The same turns and mirrors carry the whole set onto itself, and each row onto the other rows of its family. Which rows share a family with each named row? Give them in list order.
These 33 rows form 11 families of 3 rows each.
Pode: |  149 |   12 | -397 |   27 |  107 | -155 | -195 | -355 |  -15 |  196 |
nel: | -222 | -139 | -147 |  -97 |   33 |  192 |   47 |  -87 | -103 |  125 |
bevi: | -114 |  -45 | -228 |  -94 |   41 | -259 |  -24 | -276 | -526 | -116 |
Pitaz: |  -40 | -102 | -221 | -140 |   13 | -241 |  -96 | -230 | -543 | -108 |
lakam: | -201 | -116 | -134 | -121 |    3 |  183 |   55 |  -81 |  -66 |   61 |
luzi: |  235 |  -25 | -288 |  -15 |   89 | -202 | -204 | -368 |  -64 |  205 |
pimo: |   -5 | -124 | -193 |  -88 |   71 | -260 |    5 | -274 | -474 | -200 |
fumad: |  147 |   82 | -373 |   58 |   74 |  -70 | -145 | -392 |   32 |  108 |
Sigif: | -190 | -162 | -163 |  -87 |   61 |  176 |   47 |  -43 |  -78 |   70 |
fep: |  177 |   12 | -404 |    1 |   90 | -129 | -268 | -325 |  -47 |  173 |
pofas: |  165 |  102 | -366 |   37 |   56 |  -68 | -277 | -347 |  -44 |  107 |
muku: | -216 |  -85 |  -96 |  -33 |   44 |  179 |    4 |  -13 | -137 |   -9 |
vuf: | -112 |  -99 | -229 |  -53 |   99 | -228 |  -76 | -142 | -553 |  -72 |
makek: | -168 | -118 |  -41 | -118 |   22 |  140 |   81 | -122 |  -69 |  119 |
bel: |  -53 | -105 | -265 |  -71 |   86 | -254 |   -6 | -250 | -490 | -182 |
Lapav: |  191 |   34 | -349 |   63 |  101 | -167 | -180 | -417 |  -81 |  172 |
kige: |  -91 | -138 | -218 | -178 |   65 | -243 |  -30 | -190 | -526 |  -92 |
suzol: |   69 | -144 | -273 | -174 |   57 | -256 |  -61 | -224 | -464 | -153 |
zivo: |  -55 | -145 | -205 |  -56 |   68 | -300 |  -14 | -251 | -494 | -146 |
Bezi: | -214 | -122 | -113 |  -91 |   10 |  135 |  135 | -133 |  -65 |   63 |
Luf: | -219 |  -81 |  -31 |  -29 |   70 |  164 |   52 | -118 |  -85 |   66 |
Depav: | -211 |  -44 |  -62 |  -34 |   10 |  169 |   -9 |  -94 |  -39 |  124 |
Nug: |  217 |   12 | -360 |   -8 |   87 |  -88 | -257 | -302 |  -50 |  201 |
kup: |  -62 |  -33 | -203 |  -49 |   84 | -262 |  -73 | -237 | -521 | -163 |
tegam: |  -73 |  -83 | -192 |  -81 |   40 | -224 |  -81 | -255 | -524 | -171 |
loku: |  -78 | -159 | -264 | -108 |   66 | -303 |  -20 | -148 | -464 | -121 |
bib: |  169 |   36 | -355 |   69 |  134 | -138 | -259 | -288 |  -80 |  213 |
zavag: | -203 | -135 |  -89 |  -63 |   67 |  162 |   94 | -131 |  -37 |   66 |
bak: |  216 |   59 | -338 |   53 |  100 |  -99 | -263 | -326 |  -38 |  117 |
tope: |  161 |   87 | -307 |   16 |   96 | -128 | -284 | -371 |  -41 |  160 |
nub: |  208 |   55 | -276 |    6 |  167 | -144 | -204 | -416 |  -56 |  116 |
fet: | -203 |  -43 | -135 |  -40 |  -39 |  234 |    4 | -117 | -112 |  112 |
Tafo: | -255 |   -5 |  -89 |  -67 |   12 |  156 |   70 | -204 |  -58 |  120 |

Which other rows belong to the same family as bak? lakam, bel
Which other rows belong to the same family as zivo? nel, tope
Which other rows belong to the same family as Pode? Pitaz, Luf
Which other rows belong to the same family as kige? Lapav, Depav
Which other rows belong to the same family as muku? fumad, suzol
Which other rows belong to the same family as loku? nub, fet
Which other rows belong to the same family as pofas? pimo, Sigif

The same turns and mirrors carry the whole set onto itself, and each row onto the other rows of its family. Which rows share a family with each named row? Give them in list order.
These 32 rows form 4 families of 8 rows each.
meka: |  328 | -245 | -118 |  -94 |  162 | -124 | -230 | -503 |   20 |   41 |   63 |  392 |  228 | -197 |   76 |   63 |  112 | -173 |  108 |    2 | -212 |  -24 |   66 |  161 |    8 |   88 | -310 |  134 |
maz: |  181 |  -96 | -208 |  -47 |  107 |  125 |  -22 | -166 |  -59 |  339 |  169 |  268 |  330 |  123 | -115 |  219 |  293 |   90 |   83 | -283 |   88 | -170 |  159 |  -61 |  173 |  261 | -322 |  138 |
nof: |  -10 |  157 |  -73 | -266 |  302 |  148 |  -74 | -382 |  -86 |  225 |   57 |  153 |  149 |   16 | -164 |  243 |   28 |   79 |  -52 |   94 | -252 | -179 |  139 |  134 |   71 |  -41 |   64 |  167 |
rep: |  286 | -158 | -110 |  -97 |  174 | -131 | -240 | -466 |   40 |  -28 |   96 |  265 |  286 | -245 |  -19 |  239 |  152 | -282 |  168 |  -40 | -289 |  -38 |   99 |  129 |   84 |  169 | -238 |  196 |
kiref: |  382 |    9 |  -42 |  -90 |  -36 |   21 |  -66 | -227 | -120 |  -21 |  281 |  220 |  313 | -278 | -194 |  -33 |   50 | -349 |  231 |  -97 |  331 | -101 |  161 |   24 |  146 |   62 | -637 |  -14 |
Pur: |  -18 |   89 |  -58 |  -90 |  191 |  201 |  -62 | -335 |  -66 |  195 |  -25 |  167 |  171 |   56 | -223 |  229 | -121 |  123 |   41 |   23 | -262 |  -93 |  136 |  143 |   94 |   11 |  134 |  101 |
kegik: |  391 |  -20 |    2 | -199 |    3 |   30 |  -47 | -194 | -131 |  -15 |  330 |  254 |  247 | -289 | -106 |  -21 |  175 | -338 |  239 | -150 |  271 | -209 |  144 |   -1 |  108 |   -6 | -656 |   50 |
Zasi: |  227 |   61 |  301 | -311 |  103 |  189 | -157 | -227 | -139 | -188 |   57 |  197 |  163 | -301 | -174 |   45 | -171 | -206 |  203 |  233 |  -99 | -169 |   89 |  156 |   68 | -201 | -225 |   20 |
kuv: |   38 |  307 |   54 | -188 |   21 |  352 |  136 |  -39 | -203 |  122 |  235 |   34 |  190 |  -43 | -391 |  143 |  -51 |  -33 |  178 | -130 |  226 | -271 |  207 |  -18 |  189 |  -97 | -200 |   10 |
Bukiz: |   56 | -109 |   61 | -258 |   23 |   89 | -230 | -257 |   40 |  286 |  254 |   68 |   74 |   31 |  -90 |  212 | -250 | -254 |   14 | -295 | -114 | -185 |   53 |   55 |   45 |  -76 | -294 | -143 |
Puz: |  178 |  126 |  211 | -232 |   42 |  114 |  -27 | -347 | -195 |  -99 |  117 |  130 |  173 | -316 | -125 |   -8 | -290 | -246 |  153 |  270 |  -21 | -263 |   93 |  117 |   55 | -220 | -245 |   62 |
Bilek: |   92 |  -72 |   63 | -301 |   43 |   29 | -326 | -137 |   21 |  254 |  126 |   54 |  119 |   46 | -113 |  268 | -164 | -309 |  -14 | -234 |   -9 | -155 |   85 |   99 |   52 |  -84 | -380 | -139 |
Tov: |  218 | -224 |  -47 |  -92 |   86 |  -51 | -340 | -468 |    1 |  -25 |   14 |  293 |  270 | -281 |   64 |   38 |   67 | -164 |  157 |  -28 | -227 |   13 |   70 |  134 |   88 |  154 | -261 |  190 |
Tutur: |  146 | -135 |   42 | -327 |   62 |   85 | -281 | -231 |   59 |  287 |  171 |   25 |  103 |  -44 |  -53 |  253 | -247 | -186 |  -30 | -228 |   41 | -145 |  -29 |   56 |   46 |  -14 | -363 | -108 |
Bebep: |  151 |  112 |  213 | -291 |   65 |  205 | -180 | -361 | -158 | -185 |  118 |  118 |  157 | -300 |  -89 |  -20 | -151 | -264 |  166 |  220 |  -43 | -188 |  117 |  186 |   75 | -253 | -189 |   85 |
dake: |  -42 |  143 |  -33 | -190 |  197 |  147 |  -56 | -369 |  -90 |  135 |  -24 |  308 |  127 |   96 | -118 |  149 |   39 |  112 |  -40 |   65 | -239 | -188 |  231 |  122 |   56 |  -65 |  107 |  119 |
goro: |  315 |  189 | -239 |  -16 |  112 |  202 |  108 | -223 | -320 | -112 |  138 |  422 |  266 | -235 | -231 |  -78 |  253 |   -3 |  269 |   78 |  -52 | -124 |  232 |  161 |   94 |    4 | -111 |  243 |
popoz: |  408 |  -77 |  -28 |  -94 |  -13 |   79 |  -46 | -170 |  -99 |   25 |  331 |  106 |  286 | -327 | -208 |   54 |   13 | -319 |  325 | -188 |  248 | -110 |   40 |   22 |  136 |   65 | -619 |   22 |
pirik: |  210 |  205 | -104 |   44 |  136 |  143 |  179 | -308 | -252 | -113 |  122 |  398 |  311 | -185 | -269 |  -41 |  303 |  -19 |  311 |  107 |  -35 | -158 |  300 |   88 |  154 |   17 | -153 |  262 |
fon: |  381 |  -93 |   14 |  -21 | -114 |   74 |  -28 | -158 | -109 |  -53 |  243 |  263 |  263 | -250 | -167 |  -34 |   33 | -295 |  332 | -215 |  267 | -124 |  135 |    8 |  127 |   46 | -584 |   -6 |
Sek: |  -25 |   54 |  -20 | -195 |  232 |  207 |  -40 | -312 |  -78 |  189 |   18 |  205 |  106 |   45 | -140 |  245 |    3 |  130 |   58 |  -35 | -315 | -185 |  117 |  121 |   51 |  -61 |  115 |  165 |
litu: |  233 | -249 |  -74 | -127 |  169 |  -71 | -225 | -521 |   87 |  -43 |   66 |  301 |  248 | -272 |  -33 |  135 |  172 | -175 |  133 |  -38 | -200 |   38 |  122 |  163 |  -17 |  170 | -299 |  178 |
val: |   79 |  218 |   43 | -188 |   15 |  360 |  139 |  -70 | -228 |  213 |  201 |  144 |  132 |   20 | -309 |  -36 |  -95 |   60 |  107 |  -82 |  297 | -258 |  179 |   13 |  112 | -172 | -275 |  -53 |
Nor: |  148 |    5 | -357 |   26 |   74 |   39 |   48 | -317 |  -64 |  364 |  256 |  225 |  255 |   67 | -155 |  158 |  237 |   -9 |   76 | -346 |  111 | -125 |  186 |  -17 |  127 |  209 | -288 |  122 |
rafeb: |  128 |  314 |   16 | -151 |   20 |  310 |  122 |  -16 | -282 |  205 |  235 |  117 |  171 |   34 | -290 |   71 | -125 |  -33 |  139 |  -87 |  219 | -336 |  152 |  -11 |  216 | -170 | -221 |  -24 |
subi: |  217 |  -49 | -261 |    9 |  119 |   23 |   84 | -177 |  -32 |  362 |  186 |  304 |  250 |   65 | -245 |  225 |  218 |   45 |  112 | -340 |   53 | -106 |  154 |  -41 |  120 |  256 | -322 |   63 |
bul: |  190 |  -54 | -271 |  -54 |  141 |  111 |  -80 | -193 |    7 |  263 |  181 |  290 |  246 |   84 | -197 |  216 |  349 |   33 |  131 | -397 |   33 |  -30 |  184 |   31 |  139 |  216 | -274 |   92 |
Fuz: |  191 |  157 |  142 | -230 |   72 |   97 |  -88 | -384 | -134 | -174 |  137 |  147 |   81 | -357 | -210 |   -9 | -236 | -288 |  192 |  160 |  -73 | -122 |  109 |  199 |   23 | -268 | -200 |   16 |
Fen: |   52 | -126 |  180 | -264 |   75 |   22 | -212 | -319 |  118 |  291 |  165 |    0 |  144 |   -4 |  -87 |  276 | -185 | -204 |    5 | -205 |   54 | -173 |   40 |   -8 |   97 |   -8 | -408 | -104 |
rer: |  309 |  171 | -119 |  -28 |  162 |  150 |  125 | -283 | -238 | -119 |   43 |  354 |  330 | -259 | -238 |   -4 |  297 |   45 |  275 |  178 |  120 | -112 |  221 |   94 |  142 |   75 | -214 |  281 |
gos: |  277 |  132 | -122 |   14 |  135 |  204 |  227 | -405 | -222 |  -90 |  173 |  356 |  293 | -278 | -216 |  -62 |  225 |   86 |  295 |  109 |   16 | -137 |  197 |   46 |  140 |   80 | -140 |  292 |
dazuk: |  147 |  295 |  -10 | -192 |   94 |  279 |  231 |  -65 | -196 |  199 |  286 |  130 |  145 |   42 | -384 |  170 |   -7 |  -46 |  116 | -102 |  234 | -317 |  209 |    8 |  114 | -150 | -252 |  -41 |

Which other rows belong to the same family as nof? meka, maz, kuv, Bilek, fon, Fuz, gos
Which other rows belong to the same family as Puz? Bukiz, Tov, dake, popoz, bul, rer, dazuk
Which other rows belong to the same family as Zasi? rep, Pur, kegik, goro, val, Nor, Fen
Which other rows belong to the same family as rafeb? kiref, Tutur, Bebep, pirik, Sek, litu, subi

